In the rows, zero is written as 128.
Each row of D is roughly a mix of the hidden directions of one of 3 groups.
D, 97 rows:
[[169 117 123 135 152 102 154 120 154  90 147  85]
 [174 137 100  94 136  73 117 123 127 108 135 148]
 [162 143  99 131 156 109 145 157 179 103 150 124]
 [148 128  99 104 140  68 159 121 153  96 135 121]
 [110 108 135 116 116 105 134 104  63 170 123 127]
 [135 133  84  86 135  70 136 121 109 150 121 134]
 [117 137 150 156 124 195  97 140 116 159 134 133]
 [117  96 136 122 121  71 139 120 164  84 123 144]
 [155 137 128 155 148 135 153 165 180  96 147 120]
 [164 110  91  75 102 111 126 103 127 125 110 150]
 [ 89 110 163 134  96 145 115  97  83 151 122 132]
 [150 135  92  82 124  76 106 104 122 122 130 147]
 [127 156  78  94 147 135 160 145 125 173 132 126]
 [141 158  78 103 148 149 149 140 114 175 136 116]
 [128  97 152 142 126 116 117 101 147  64 125  94]
 [106 147 161 175 149 150 148 149 155 117 151  98]
 [126 135 160 180 157 146 141 143 150 114 156  90]
 [138 158  90 107 141 153 148 152 101 181 126 131]
 [104 111 173 138  99 150 119 109  74 141 108 131]
 [ 86 117 168 165 115 180 131 127 122 144 129 115]
 [125 103 170 152 126 139 147 130  66 155 123 116]
 [166 137 122 152 162 134 142 169 172 106 150 121]
 [109 145 167 180 146 169 130 145 139 131 143 100]
 [ 84 119 162 163 117 181 140 133 124 148 124 111]
 [110 138 132 161 136 160 155 159 187 114 141 116]
 [153 153 105 116 134 113 128 146 186  81 125 142]
 [154 115 103 108 142  68 153 122 151  95 139 120]
 [176 148  81 108 136 127 120 153  94 158 122 139]
 [112 105 188 163 110 140 107 113 130  90 122 122]
 [143 141  77  82 133  79 119 114 142 124 129 139]
 [175 141  90  98 145  80 124 133 145 106 132 138]
 [173 135  88  97 147  79 116 124 136 116 145 137]
 [140 126  89  82 111 110 107 114 117 149 112 177]
 [103 127 150 172 134 171 161 159 158 132 135 110]
 [ 96 140 145 165 153 122 109 156 148 149 158 170]
 [ 88 123 160 167 124 177 153 148 130 145 117 112]
 [146 132 134 159 168 105 146 139 174 104 165 111]
 [146 124 138 145 136 173 113 106 110  99 128  69]
 [145 129 135 149 139 176 110 103 113 108 135  70]
 [105 119 131 100 105 118 100  91  76 154 107 140]
 [166 142  83  94 145  81 119 129 147 111 133 137]
 [131 124 150 153 132 174 109 100 120 101 132  73]
 [ 90 112 173 157 110 172 132 125 100 146 116 118]
 [ 92 136 166 163 120 179 113 139 103 149 120 120]
 [163 127 123 146 162 104 150 131 171  98 160 102]
 [124 159 108 120 141 183 147 138 103 171 132 103]
 [166 116 113 127 155  82 151 124 157  94 151 105]
 [169 107  91  79 110 100 140 105 132 109 114 131]
 [118 100 178 155 106 104 103 117 140  86 122 146]
 [124  98 137 123 118  65 128 125 158  90 124 156]
 [135 126 105  84 116  86  96  91  98 137 126 147]
 [145 118 167 167 119 159  86 108 110 102 129 104]
 [157 117  87  80 110 110 119 116 143 134 123 174]
 [176 142  92 107 152  90 126 142 159 102 141 135]
 [170 118  88  88 128  85 143 110 143 107 125 126]
 [145 131  83  78 114 105 114 117 132 143 118 173]
 [101 115 145 125 121  89 172 127 109  91 112  88]
 [103 120 147 121  98 151 109 112  72 151  91 132]
 [143 159  85 111 144 154 149 144 106 180 135 124]
 [ 82 145 139 128 108 157 105 137 106 167 110 167]
 [149 137  81  83 138  73 126 119 119 136 123 137]
 [167 123 124 145 160 108 149 130 168  97 160  98]
 [173 122 105 125 156  92 136 128 175 110 158 138]
 [168 140  86  94 145  76 126 131 140 114 134 139]
 [171 153  78 107 146 133 111 141 102 165 130 127]
 [115 100 164 149 123 129 119 100 148  72 128  96]
 [124 127 153 175 139 168 157 161 161 115 141 109]
 [128 156 107 114 127 132 143 159 111 189 130 168]
 [109 117 124 105 117  82 163 120  98  96 106  92]
 [ 91 140 160 177 158 125 121 157 143 140 157 146]
 [129 108 117 118 135  93 154 121  71 175 134 116]
 [126 146 155 178 156 170 119 146 142 136 156 102]
 [133 129 144 150 137 178 109 102 116 108 133  71]
 [127 154 138 141 128 192 125 138  90 166 128 113]
 [111 105 184 160 111 138 105 108 133  86 125 118]
 [137 120 101  94 108 125  98 119 128 155 119 191]
 [123 141 139 166 162 129 143 160 172 112 170 115]
 [172 139  88  91 142  77 122 127 136 111 129 140]
 [151 157  81 104 139 135 137 151 107 179 130 143]
 [ 96 115 169 142  99 167 101 101  96 133 111 128]
 [161 140  87 113 154  82 155 153 156 120 141 130]
 [112 105 114 104 128  70 156 128 166 100 125 146]
 [149 142  69  95 143 100 148 145 129 159 132 147]
 [ 93 148 160 167 133 178 109 147 127 155 135 136]
 [ 95 155 133 149 138 157  95 154 129 169 142 164]
 [ 89 133 135 116 100 151 103 129  90 162 101 162]
 [154 103  94  80 113  81 137 112 123 111 116 143]
 [151 152  98 126 148 127 137 157 189  94 127 126]
 [142 142 136 155 160 118 159 131 151  98 146  72]
 [ 88 114 168 144 100 172 108 103 104 140 120 125]
 [108 134 134 114 111  99 145 163 125 157 114 190]
 [126 157 101 107 130 132 142 156 114 190 131 163]
 [149 147  79 105 151 158 158 133 111 144 129  88]
 [145 155  74 101 148 136 151 143 118 174 137 125]
 [ 83 118 148 120 106 107 156 128  86 108  97 100]
 [152 112 129 103 115 105  94  80  77 128 130 129]
 [123  97 170 147 111  95 106 116 146  79 122 144]]

One row of each group comes first, with its name. Which group is each row after those in?
[103 116 135 105 104 126  98  86  76 153 112 134]
(44)
[ 70 149 165 164 130 155 130 148 110 142 123 117]
(24)
[177 141 100 113 132 141 106 156  77 132 103 122]
(115)

[132 137 160 159 125 187 102 117  99 131 130  97]
(115)
[154 139 118 151 158 134 154 171 178 107 145 117]
(44)
[122 102 176 157 114 130  98 105 134  78 123 112]
(115)
[138 117 169 178 140 175 138 150 139 117 145 110]
(44)
[ 84 136 166 160 118 174 116 143 104 149 121 124]
(24)
[138 111  92  74 105  89 130 115 119 124 110 159]
(24)
[135 160 115 131 138 185 130 136  99 176 138 110]
(115)
[157 140  84  93 139  72 132 130 146 117 138 142]
(44)
[139 114 115 121 149  89 154 137  76 174 135 120]
(44)
